In the rows, 100 means zero.
Rotation paths and how fast each direction turns (degrees a step)
Each turn is a multiple of 5 degrees from 10 to 175, or 0.
Each row of a path follows its step; steps can be skipped.
Rotation 1:
step 0: 86	113	107	68	81	114	148	138	110	63	104	93	76	87	105	107	86	89	94	95	87	74	109	98	95	133	106	105	110	114
step 1: 113	85	106	75	75	103	92	133	75	109	95	90	102	63	94	127	96	93	101	82	114	65	96	91	126	108	109	144	88	78
step 2: 117	79	120	119	82	84	93	110	88	72	114	125	69	81	104	124	93	111	80	108	76	110	105	110	105	76	88	119	108	51
step 3: 84	111	108	94	63	91	109	126	118	81	105	100	76	131	131	108	68	100	127	102	71	109	85	89	102	72	104	129	119	107
step 4: 101	102	98	57	80	104	105	113	127	109	107	102	96	141	88	150	130	79	110	103	107	70	103	103	117	89	98	121	91	87
step 5: 105	112	124	77	113	82	106	112	120	64	102	101	92	92	95	131	97	117	96	101	71	76	100	111	96	131	74	93	63	62
step 6: 73	94	115	52	90	105	81	132	104	107	99	103	111	73	109	85	67	138	104	105	71	99	85	94	101	81	101	124	89	81
step 7: 86	51	96	70	83	118	94	90	131	91	85	130	94	88	100	132	117	95	96	84	89	124	107	82	99	70	93	116	115	84
step 8: 125	95	127	100	81	101	86	114	135	81	90	101	92	109	128	142	94	99	108	93	61	89	104	70	104	119	94	73	114	119
step 9: 81	122	125	65	84	115	80	115	119	120	103	79	95	102	106	113	92	107	72	130	104	62	105	91	114	121	92	113	135	88
88	91	112	101	92	108	100	93	106	93	100	99	110	98	105	87	96	85	109	101	106	88	100	113	105	95	102	101	99	99 -> 120
96	90	94	92	88	104	101	100	92	97	98	105	105	81	98	95	105	101	90	88	87	98	109	95	99	104	100	93	95	113 -> 55
101	112	114	102	90	88	102	103	89	105	102	113	98	108	92	95	96	90	100	90	102	105	113	101	99	102	96	111	95	101 -> 35
100	96	100	95	97	107	99	108	99	111	108	108	99	103	95	95	116	94	84	116	104	101	106	104	97	92	102	93	104	88 -> 145
84	99	94	97	92	102	98	104	95	116	100	90	100	105	95	90	97	99	107	104	98	97	94	81	103	108	106	108	102	95 -> 130
99	84	114	102	98	85	110	87	97	101	106	100	98	99	94	109	109	106	105	106	103	103	101	93	109	103	108	92	93	99 -> 125
Rotation 2:
step 0: 109	100	117	98	112	131	111	82	121	147	67	71	97	73	95	123	103	96	84	92	78	79	74	142	105	75	106	97	101	76
step 1: 93	118	136	102	124	118	137	74	120	75	94	96	102	114	118	76	67	89	81	116	73	68	100	102	111	84	87	131	115	83
step 2: 110	116	141	158	112	102	126	92	122	102	115	115	126	108	61	108	102	103	87	70	88	99	84	119	102	116	111	96	107	76
step 3: 106	74	115	80	92	137	147	93	106	112	93	95	110	118	106	85	105	105	118	73	96	90	69	133	125	123	121	126	76	76
step 4: 80	90	142	115	113	107	150	86	105	95	109	99	117	86	130	98	127	113	93	109	94	73	108	128	128	111	74	88	115	128
step 5: 83	96	132	128	112	121	95	101	98	119	53	107	103	115	116	137	114	109	71	70	94	95	106	119	127	103	116	115	130	72
step 6: 69	93	115	104	86	100	139	42	81	111	110	99	87	108	96	108	95	75	97	91	69	89	93	115	124	76	119	144	107	94
step 7: 88	92	140	129	115	90	101	102	95	103	123	87	106	81	96	57	95	93	81	85	71	117	108	150	124	120	88	110	116	78
step 8: 113	101	134	96	97	144	124	79	78	103	109	88	112	111	116	107	98	107	63	42	119	118	111	117	93	113	102	122	87	93
step 9: 111	73	117	134	121	128	130	60	76	132	95	92	83	83	104	97	101	86	98	112	122	86	71	139	109	91	81	101	108	115
107	93	96	97	108	106	119	109	88	108	107	98	106	109	102	97	106	102	100	102	109	113	96	96	101	108	95	87	100	98 -> 70
97	103	111	99	115	107	95	98	99	106	95	101	112	92	111	93	101	108	87	101	107	95	105	82	91	96	99	105	99	104 -> 100
101	111	106	103	96	97	98	107	102	99	100	115	104	110	103	103	92	106	95	87	105	104	116	109	92	100	104	86	110	100 -> 125
Rotation 3:
step 0: 87	134	138	108	84	97	94	87	120	97	65	143	112	106	60	76	67	124	120	102	80	100	105	91	138	86	111	91	108	106
step 1: 118	111	101	110	67	92	141	97	119	90	89	130	105	92	97	63	139	108	131	99	89	113	71	87	123	103	122	102	69	63
step 2: 87	98	95	86	104	102	134	92	130	52	112	99	90	70	126	89	93	130	125	89	69	84	109	116	63	95	113	82	65	83
step 3: 71	61	110	71	87	111	97	98	111	47	73	93	84	106	78	106	86	102	103	78	103	83	117	136	125	64	93	108	74	94
step 4: 131	65	76	108	76	86	144	75	86	91	58	89	115	128	85	111	62	97	103	80	102	83	94	96	118	100	95	129	90	84
step 5: 99	92	97	104	67	83	97	80	115	113	67	103	85	117	121	94	55	151	99	114	80	108	78	64	65	89	101	123	88	107
step 6: 68	126	126	75	79	127	106	88	128	86	45	119	89	139	122	98	104	105	112	125	116	106	79	84	98	98	100	77	106	82
step 7: 110	113	109	75	71	109	121	83	63	95	83	117	108	84	124	120	119	80	153	92	98	73	93	88	93	72	99	78	99	59
step 8: 69	125	81	79	82	77	120	76	82	72	110	133	97	70	112	122	77	110	125	83	78	88	112	87	112	71	83	107	81	139
step 9: 85	107	100	77	95	95	118	84	107	74	98	96	87	121	107	55	105	99	100	87	113	97	93	84	145	93	48	139	64	111
117	100	93	101	101	98	111	89	102	106	101	94	106	100	102	99	109	93	102	96	98	99	98	102	96	105	84	100	104	79 -> 130
99	108	100	114	109	102	99	97	102	102	104	115	97	107	108	95	93	100	88	99	99	95	95	99	104	92	104	121	101	89 -> 80
103	94	110	105	92	92	106	95	95	88	105	107	86	92	110	94	105	90	91	98	96	91	96	114	101	105	94	96	102	109 -> 60
101	90	94	95	99	105	104	102	102	101	120	96	104	121	104	97	94	101	104	89	95	105	98	113	103	93	99	99	91	105 -> 55
111	93	99	109	96	101	110	112	81	100	100	101	105	99	103	104	101	91	109	100	105	97	92	93	100	105	118	104	92	99 -> 120
103	99	99	98	95	90	92	89	102	105	104	105	104	97	84	103	85	86	96	91	94	99	95	88	110	106	97	101	92	105 -> 85
94	97	89	111	109	94	92	104	99	91	101	100	82	103	101	108	98	92	109	89	104	100	99	94	100	93	99	84	103	89 -> 80
